In the data rows, the value 128 means zero.
What is the hidden score of each row? Scores go from 0 to 20, and 10 is about the middle. The score is a weighted sum of the row's numbers plus the product of two more (or one squared), each taken from its middle value.
[132 130 144 141 121 117 104 134 117 158 119 124  76 150 111 122 118  98
 110 134 161 150 129 110] 13
[ 64  68 171 147  86 200  82 192 196  51  80  79 180 144 198  98 194 123
 203  52  50  59 186 200] 8
[157 181 149 174 149 120 126 123 104 167 138 144  98 100 126 105 110  97
  93 111 145 153 130  96] 11
[107 114  83 119  93 124 125 138 155  85 130 136  84 195 135 126 110 142
 106 149 113 123 110 121] 12
[167 173 125 119 187  84 128 107  80 158 141 141 107 132  91 163  91 122
  82 157 151 174 120  96] 12
[125 122 121 117 107 126 146 115 139 110 143 151 130 146 125 144 119 162
 121 134 138 126 114 130] 11
[ 56  54 133 100  80 192  81 184 189  30  51  85 175 185 189 119 185 152
 170  83  63  70 186 198] 10
[170 188 107 192 176 112 152  98  98 166 181 155 143  81 117  81  92  71
 126 131 127 138 105  97] 9
[146 133 126 122 145 105 108 123 103 160 129 119 103 148  94 142 112 100
 122 143 165 155 127 114] 9
[ 69  71 180 127  96 205  79 198 192  58  73  57 178  96 194 121 214 168
 213  57  44  72 187 199] 7
[ 81  35 178 128  75 212  87 185 198  20  74  76 203 109 196 125 205 122
 196  35  70  40 184 233] 11
[155 157 124 172 154 131 153  94 114 154 158 149 165  73 131  92 115  83
 141 121 135 111  99 132] 9
[121 159  67 177 128 118 192  77 135 137 182 192 149  81 127  48  94  61
  95  91 137  82  61 116] 11
[149 126  83 133 123 105 113 108 113 147 108 147  97 164 116 133  97 123
  98 144 167 145 113 119] 11
[179 165  82 154 184 109 126 103  97 158 145 124 152  77 113 139  94  93
 111 158 125 142 113 111] 18
[156 166 143 170 146 115 145 115 108 162 152 155  98 103 118 107 110  97
 111 119 147 147 121  93] 9
[ 92 111 121 125  94 150 124 152 169  77 115 126 138 160 156 128 141 154
 137 111  88 102 134 149] 10
[133 104 155  36 149 104  98 148 101 134 127  86  99 159  83 192 136 157
 106 180 164 176 144 123] 9
[151 144 156 152 137 119 136 112 111 163 154 142 115  93 113 147 124 137
 130 126 158 144 124 120] 7
[167 153 117 107 173  86 159 105  91 139 153 142 102 134  87 168  97 124
 108 170 138 168 113  85] 7
[159 169  82 153 184  88 177  73  92 148 182 175 137 136  90 113  80  77
 113 144 137 127  69  81] 10
[146 122 141 139 127 122 126 110 112 154 131 139 124 117 114 146 121 121
 133 122 166 137 125 129] 6
[125 148 156 106 135 118 142 119 125 142 144 139 107 110 121 160 133 201
 106 146 134 153 123 119] 15
[175 140  87  83 190  67 130  99  79 141 154 134 104 163  64 172  81 111
 103 186 156 174 101  98] 8
[150 164 140 147 144 112 121 122 104 161 120 141  94 129 118 131 110 117
  90 130 155 157 131 100] 12
[153 129 112  68 161  96 115 126  97 141 128 112 109 150  92 178 118 150
 102 180 157 172 126 111] 9
[113 153  90 167 117 126 194  89 151 115 170 186 165  64 135  75 104  78
 102  82 110  71  72 131] 10
[101  89 187  69 100 144  89 166 133 125 113  79 116 137 120 168 169 180
 146 142 153 145 165 151] 10
[134 104 138 105 121 118 148 109 126 134 161 141 122 131  99 151 119 150
 133 144 156 133 113 124] 10
[147 156 118 143 135 111 122 122 112 156 114 142  91 152 119 121 108 106
  98 137 155 152 125  99] 12
[118 101 142 109  99 129 131 126 140 105 145 140 120 149 121 156 127 160
 126 133 144 127 123 137] 11
[157 188 105 197 154 120 163  98 110 167 186 163 139  95 133  33  99  67
 139 122 135 127  97 106] 13
[159 137  99 119 161  92 139 101  99 155 148 146 109 148  90 147  98 110
 123 159 157 154 103 103] 8
[134 114 165 174  92 144 111 129 123 150 127 127 109 118 153  55 141  82
 156  83 141 120 134 144] 14
[ 45  60 212 106  67 195  56 216 195  47 106  61 139 146 180 145 207 191
 173  79  71  89 193 200] 14
[155 131  99 153 130 110 116 105 111 155 112 154 101 134 122 116  98 121
  98 129 168 144 113 120] 12
[ 85  89 130 105  79 157 115 156 171  54 100 120 151 175 159 140 148 150
 132 110  97  92 144 170] 11
[ 84 136 162 181 115 177  96 173 168 134  91  84 165  80 184  48 176 116
 203  70  43  95 170 154] 5
[165 163  85 123 166 103 143 103 100 147 129 143 130 119 118 153 105 131
 104 159 138 155 113 101] 11
[151 129 134 148 135 113 136 107 111 157 142 152 106 124 108 142 115 125
 124 129 163 144 116 114] 8
[158 148 113 122 154  95 160  99 102 142 153 157  99 143  96 153 101 127
 118 158 149 153 105  90] 5
[117 120 122 144 113 124 152 120 143 125 161 154 112 136 124 114 113 122
 126 127 130 117 104 122] 10
[153 144 110 106 150 111 135 116 108 145 126 131 122 126 117 163 122 150
 113 159 146 156 122 109] 9
[ 79  68 162 126  86 186 103 176 188  49  93  98 172 144 181 127 183 139
 181  68  76  69 170 192] 9
[ 95 108 163 171 102 171  91 161 153 129  80  85 163 117 178  59 168  94
 197  81  83  92 167 165] 5
[191 185 107 157 220  75 153  87  65 162 178 155 131  88  76 137  72  66
  95 147 138 161  97  77] 17
[165 185 101 179 173 102 156  92  93 166 181 166 135 109 106  66  86  60
 129 129 142 140  93  94] 7
[166 164 119 162 164 100 126 108  96 161 147 155 104 125 104 119  92  89
 105 130 153 153 112  97] 11
[126  74 159 110 108 163 132 133 146  96 113 116 174  95 145 151 165 153
 157 104 137  98 146 179] 16
[139 129  81 149 128 150 128 123 140 128 101 123 174 108 157 102 135 122
 152 128  97 106 134 143] 9
[ 44  85 158 122  95 194  70 211 205  52  71  59 162 173 193  95 199 160
 208  83  25  82 192 172] 8
[122 140 167  95 124 112 103 145 111 157 126 108  78 135 107 167 136 163
  96 155 158 171 144 115] 9
[120 102 115 104  94 126 126 119 138  98 125 142 124 165 125 150 119 157
 111 136 147 127 121 142] 11
[122 149  82 163 137 114 196  76 134 135 181 188 155  94 114  85  99  74
 116 102 131  85  60 111] 9
[132 140 139 140 117 117 116 131 119 153 104 134  74 151 124 120 117 133
  87 139 148 151 131 103] 13
[156 166 134 120 162  93 144 116  93 148 144 144  88 141  99 156 105 125
  91 156 144 169 125  83] 10
[130 112 102 109 115 108 139 114 128 112 145 154  82 193 109 154 104 157
 101 156 148 141 105 114] 10
[129 134 140  66 141 108 102 153 110 154 117  74  96 151  95 165 137 131
 114 180 152 171 147 110] 9
[143 155 149 149 134 120 107 128 108 165 114 130  95 123 122 133 119 127
  96 122 160 154 136 112] 11
[122 165  75 183 131 121 206  75 138 138 179 193 156  29 132  43  97  62
  90  73 115  75  59 116] 11
[155 174 118 162 147 117 133 114 108 165 134 147 120 113 123 107 109  95
 117 125 146 147 121  98] 9
[112 123 109 107 104 117  93 151 130 144  89 103  87 174 125 114 121 116
  95 158 138 150 136 111] 18
[139 109 126  82 130 123 127 126 119 130 122 120 127 141 116 168 135 162
 123 156 156 147 130 129] 9
[ 64  60 180 134  92 218  70 202 199  43  57  50 190  99 206 110 222 155
 224  38  30  57 198 215] 6
[154 116 110  76 150  88 117 113 101 136 136 130  90 170  79 179 106 142
 110 171 169 169 117 113] 7
[178 179 116 153 190  88 171  98  82 153 162 154 122  83  95 150  88  95
 104 147 122 160 110  76] 16
[163 177 112 177 169 108 166  92  99 165 178 165 138  94 109  88  96  81
 132 126 139 134  95  93] 6
[116  82 143  92 100 151 117 137 138 101 104 119 152 139 141 155 153 158
 143 124 147 119 149 161] 13
[133 146 148 112 135 105 113 136 107 155 114 122  73 160 106 149 119 124
  89 151 158 166 137  98] 13
[113 108 178 143  89 156 101 153 140 135 111  99 136 115 152 125 159 137
 154 104 130 118 157 156] 7
[130 116 119 130 110 120 145  98 129 117 143 162 117 152 119 138 108 149
 109 130 152 123 104 133] 12
[160 160 100 128 150 105 154 107 105 147 138 147 121 119 117 151 112 132
 115 152 139 153 115  95] 8
[155 135 111  81 160  90 161 104 104 127 150 139 101 163  87 171 104 149
 115 177 146 161 106  96] 4
[ 72 106 167 174 108 197  95 190 199  85  93  77 191  70 202  70 189 110
 211  36  10  58 174 185] 7
[142 155 156 136 137 103 115 133 104 156 133 135  59 152 105 142 111 126
  78 141 159 163 133  96] 13
[ 98 107 178 168  88 165 119 158 166 106 143 122 143  88 171  90 161 118
 152  56  82  83 144 172] 13
[135 103 123  63 129 120 133 126 122 117 127 118 125 158 110 172 132 169
 120 163 153 148 127 131] 10
[ 69  66 157 102  80 175  57 191 161  91  58  59 143 170 173 114 185 152
 172 107 101 107 189 174] 8
[158 164 116 176 161 120 155  91 110 161 167 154 151  88 122 100 105  93
 139 130 137 123  96 113] 8
[134 115 133  54 138 105 105 142 108 140 119  95  98 161  94 179 133 157
 106 178 161 172 139 118] 8
[121 136 114 137 112 128 170 115 150 110 158 161 143 102 128 132 118 144
 136 119 115 109 104 125] 7
[102  82 138 100  84 154 137 136 162  62 111 132 171 145 151 141 147 140
 136 104 122  86 138 178] 15
[130 121 156  79 130 116 117 138 116 144 130 111 101 143 104 175 139 169
 115 162 159 162 136 120] 8
[127 153 144 161 126 111 181 104 126 144 187 175  76  64 112 105 104 133
 105 133 129 124  90  90] 11
[114 141 159 105 129 112 104 140 109 162  98 117  74 153 117 151 132 175
  84 150 152 170 141 112] 12
[145 103 133  56 146 103  96 135  97 136 126  97 110 147  84 182 125 135
 110 168 169 167 138 130] 8
[145 128 117  95 136 106 137 117 115 134 136 140  97 165 103 166 116 152
 112 164 157 155 118 107] 7
[ 46  41 182 107  66 196  63 205 198  24  75  76 149 188 184 138 196 163
 169  73  67  74 191 205] 13
[156 140 130 131 149 103 124 104 100 155 127 148 103 132 104 156 103 140
 105 136 167 155 117 117] 9
[142 125 126 129 129 105 110 117 107 154 102 140  77 160 110 148 106 143
  88 141 168 156 122 115] 12
[117 140 155 169 122 152 122 140 140 154 113 105 151 100 156  93 148 112
 179 108 108 113 143 139] 4
[133  91 119  85 120 141 113 135 127 116 102 103 145 135 131 156 148 155
 136 147 148 131 144 149] 9
[ 67  88 143 120  98 182  93 188 189  60  81  80 166 168 182 108 179 145
 191  92  50  84 175 168] 7
[160 183 156 137 178  95 125 126  81 165 155 127  99 111  93 151 106 102
  81 145 143 174 137  87] 17
[140 153 135 128 144 112 102 135 105 167 119 107 110 144 106 125 121  90
 121 138 157 156 138 109] 10
[144 164 108 180 133 123 164  99 117 162 171 168 139 111 137  35 107  76
 144 116 150 119  97 118] 19
[ 56  85 190 118  84 192  79 201 194  61 104  74 155 106 184 130 202 186
 176  68  54  84 183 189] 12
[106 130 157 165 107 158 107 151 145 144  98  99 152 108 163  84 157 118
 175  98  98 111 156 145] 5
[136 139  95 157 125 137 174  92 138 124 147 169 180  77 142  95 118  93
 122 100 128  85  94 146] 11
[172 165 102 139 170  85 121 107  88 155 137 153  91 145  95 142  82 101
  82 148 156 165 112  93] 14
[133 131 118  70 131 100 101 142 110 151 113  93  85 167  93 159 122 121
 107 179 159 170 139 107] 9
[ 83  67 163 112  87 187 102 167 176  58  83  98 174 138 177 134 184 163
 169  83  90  81 174 193] 13
[115 109 144  95 113 149 123 148 144 109 119 106 141 134 144 147 157 181
 151 137 115 130 148 136] 10
[121 148 162 165 122 148 114 140 133 161 104  97 141  97 151  95 151 111
 179 106 114 122 143 137] 1
[181 165 108  96 208  69 134 109  68 147 155 126 107 129  73 175  82 106
  81 184 139 184 118  84] 15
[ 84  92 128 122  94 168 121 166 184  56 100 110 164 155 172 125 159 136
 161  90  66  78 149 169] 9
[158 150 135 143 161 116 141 114 108 164 149 123 129  96 110 150 116 117
 133 146 136 144 122 108] 9
[115 100 143 157 100 134 121 121 133 128 123 147  92 121 144 116 123 155
 101 119 135 125 125 132] 15
[ 97 126 172 144  90 158  81 170 146 137  88  85 124 129 156 101 167 154
 151 107 101 127 167 140] 7
[170 175 147 176 172 101 135 109  89 165 161 157  99  94 104 125  93  95
  94 122 147 158 120  92] 12
[ 25  64 223 107  67 203  43 237 212  36 111  46 135 134 189 137 219 204
 172  68  37  84 201 203] 15
[122  87 141 159 100 178 117 137 153  96  90 112 188  90 175 113 164 107
 177  75  99  74 156 188] 7
[ 83 121 164 157 107 175 114 177 185 100 118  95 166  74 182  92 174 139
 188  68  41  82 158 161] 8
[161 164 150 136 174  82 155 113  83 150 166 148  73 125  81 153  94 103
  89 153 136 170 120  73] 14
[171 177  85 170 195  95 170  73  91 154 183 166 152  99  97 117  80  76
 107 141 128 127  75  88] 15
[150 144  85 146 131  99 148 106 113 140 140 170  75 185 113  99  86 103
  95 150 158 143 100  94] 9
[131 157  49 156 151  98 197  65 118 136 178 192 144 139 100  70  82  56
 108 126 138  93  49  94] 9
[ 94 140 156 171 111 164 106 163 157 144 102  93 154 100 168  68 164 121
 182  93  74 108 162 142] 6
[124 128 139 149 115 117 153 119 133 135 175 158  77 123 118 111 111 131
 111 136 136 127 102 103] 11
[182 192 132 170 193  99 144 107  79 166 165 142 127  65 103 140  93  89
  90 136 129 161 125  86] 18
[163 135 120 135 160  97 109 111  93 160 143 135 107 130  88 146  98  99
 116 138 165 157 117 114] 10
[138  97 143 102 133 149 122 131 127 117 106 107 153 114 134 155 154 157
 143 134 142 124 144 154] 10
[129 103 153  83 126 138 125 129 124 121 112 123 134 133 127 164 151 178
 130 140 156 141 141 143] 15
[143 102 139 147 114 157 105 127 122 132  83 102 160  80 157 114 151 105
 158  98 136 104 146 174] 7
[115 105 171 163  90 146 129 137 146 123 153 139 120 100 151 107 142 121
 128  88 123 101 127 155] 14
[127 139 131 117 123 111 104 135 114 157  88 122  77 163 119 136 120 138
  87 148 155 161 135 107] 14
[128 113 134  57 143 126 121 144 125 119 117  97 119 144 117 177 146 186
 124 176 133 157 138 120] 9
[117 132 156 132 109 112 138 132 132 131 170 143  47 125 118 143 116 170
 100 151 126 144 116  99] 11
[119 124 109 118 115 122 183 105 150  99 162 162 157 107 115 134 113 138
 138 125 112 102  93 126] 7
[174 174 103 168 173  94 129 100  91 163 156 163 116 121 101 111  81  83
 102 131 152 153 104  96] 11
[123 141  75 153 136 110 185  79 131 135 178 185 148 131 109  88  96  80
 119 117 144  94  64 111] 9
[123 152  66 164 137 111 192  73 132 135 182 191 150 112 115  70  93  69
 106 105 140  86  58 110] 10
[ 74  60 157 111  84 189  95 172 181  46  71  97 174 159 182 129 184 153
 171  78  81  73 179 195] 11
[121 112 173 121 105 138  91 142 119 151 101  92 128 119 125 132 145 109
 146 116 160 133 153 148] 4
[104  79 157 146  75 172 137 141 172  65 116 133 189  97 172 114 160 101
 156  50 103  53 146 199] 13
[136 171 186 109 150  92 120 149  93 156 165 115  46 132  88 157 119 141
  62 159 139 187 146  84] 13
[109 123 165 157 100 155 133 148 161 122 145 123 156  75 159 118 152 129
 160  88  94  95 138 156] 9
[138 104 141 104 128 144 123 126 124 124 106 118 147 119 133 153 149 158
 135 132 152 129 141 148] 11
[116  94 153  34 137 128 113 153 126 112 114  88 112 162 112 183 156 197
 126 178 142 161 146 127] 11
[137 119  93 133 114 140 133 119 134 127 110 133 159 122 147 122 129 130
 140 132 126 115 128 140] 8
[111  98 137 155 100 132 118 119 133 127 115 148  88 130 145 110 118 160
  92 121 134 126 124 132] 17
[103 111 163  81 108 115 106 154 137 123 153 117  61 163 110 175 133 192
 103 167 140 161 132 115] 12
[111  97 138 135 104 164 110 144 146 109  92 112 158 128 163 126 162 151
 166 106 111 105 156 160] 8
[150 144 121 168 130 139 133 108 120 148 129 138 161  91 147  91 127  95
 150 117 138 112 119 143] 9
[116 110  79 110  98 116 123 131 145  93 132 138  75 204 125 138 105 145
  98 156 127 132 108 118] 12
[106  93 137 123  89 149  97 147 143 108  99 115 131 154 150 135 145 147
 137 118 129 119 149 152] 10
[107 115 154 166  96 151 152 134 155 115 153 150 154  89 159  72 143  84
 141  65 105  79 118 159] 13
[128 117 101 131 113 127 121 121 128 145 116 125 138 140 131 113 117 107
 135 134 148 128 126 131] 7
[106 124 161 123  95 144 134 143 155 109 151 130 138  99 143 148 146 176
 137 116 111 118 134 143] 12
[129 141 140 161 118 140 130 126 130 156 121 130 142 112 143 104 136 127
 153 116 131 125 135 125] 6
[152 110 131  85 145 103 129 111 106 137 141 130 110 141  89 175 118 150
 124 156 167 156 118 123] 8
[150 176 147 103 193  86 139 115  77 157 130 132 103 135  97 164 103 154
  67 163 142 182 131  93] 12
[ 58  66 166  81  77 178  43 200 160  88  46  44 137 178 171 116 195 177
 170 118 101 118 200 172] 9
[ 93  83 170 110  77 162 110 154 162  75 112 121 150 143 155 151 159 161
 139 101 122 100 155 177] 15
[145 122 147 106 136 115 131 122 114 153 143 117 112 126 100 156 124 136
 131 151 158 149 129 119] 6
[130 100 143 130 113 149 117 131 128 134 100 115 148 113 146 138 148 136
 147 117 144 119 146 154] 8
[119 149 144 148 117 125 160 124 141 139 166 151 110  63 132 129 126 164
 123 123 107 125 113 116] 10
[101 128 100  66 105 125 103 165 144 121  96  88 109 176 133 132 141 160
 123 178 114 153 145 114] 8
[117 169  83 189 123 125 199  92 149 128 179 191 143  36 137  47  98  79
  85  73 108  80  72 117] 12
[107 111 131 111 106 156  97 160 147 120  87  86 146 141 157 116 162 163
 161 135 101 125 160 140] 7
[189 190 105 163 217  77 159  85  67 161 180 160 131  88  79 128  70  64
  93 144 135 158  94  73] 16
[141 167 178  92 168  81 118 145  83 152 160 115  51 152  77 174 112 142
  58 170 146 194 144  82] 15
[128 117 101 121 102 122 146 105 138 102 141 159 132 156 123 136 110 143
 114 130 144 116 104 140] 10
[ 61  61 146 104  84 190  87 178 185  39  60  91 173 175 185 123 184 158
 167  83  68  74 183 193] 11
[142 147  95 158 129 132 173  92 134 129 144 169 168  86 140 108 116 112
 121 107 128  98  97 136] 9
[127 124 130  73 123 111 112 143 119 145 120 104  93 157 103 162 130 150
 110 173 154 164 138 111] 8
[143 107 150 102 140 143 127 126 122 121 114 112 149 111 128 158 148 159
 137 138 144 130 141 146] 11
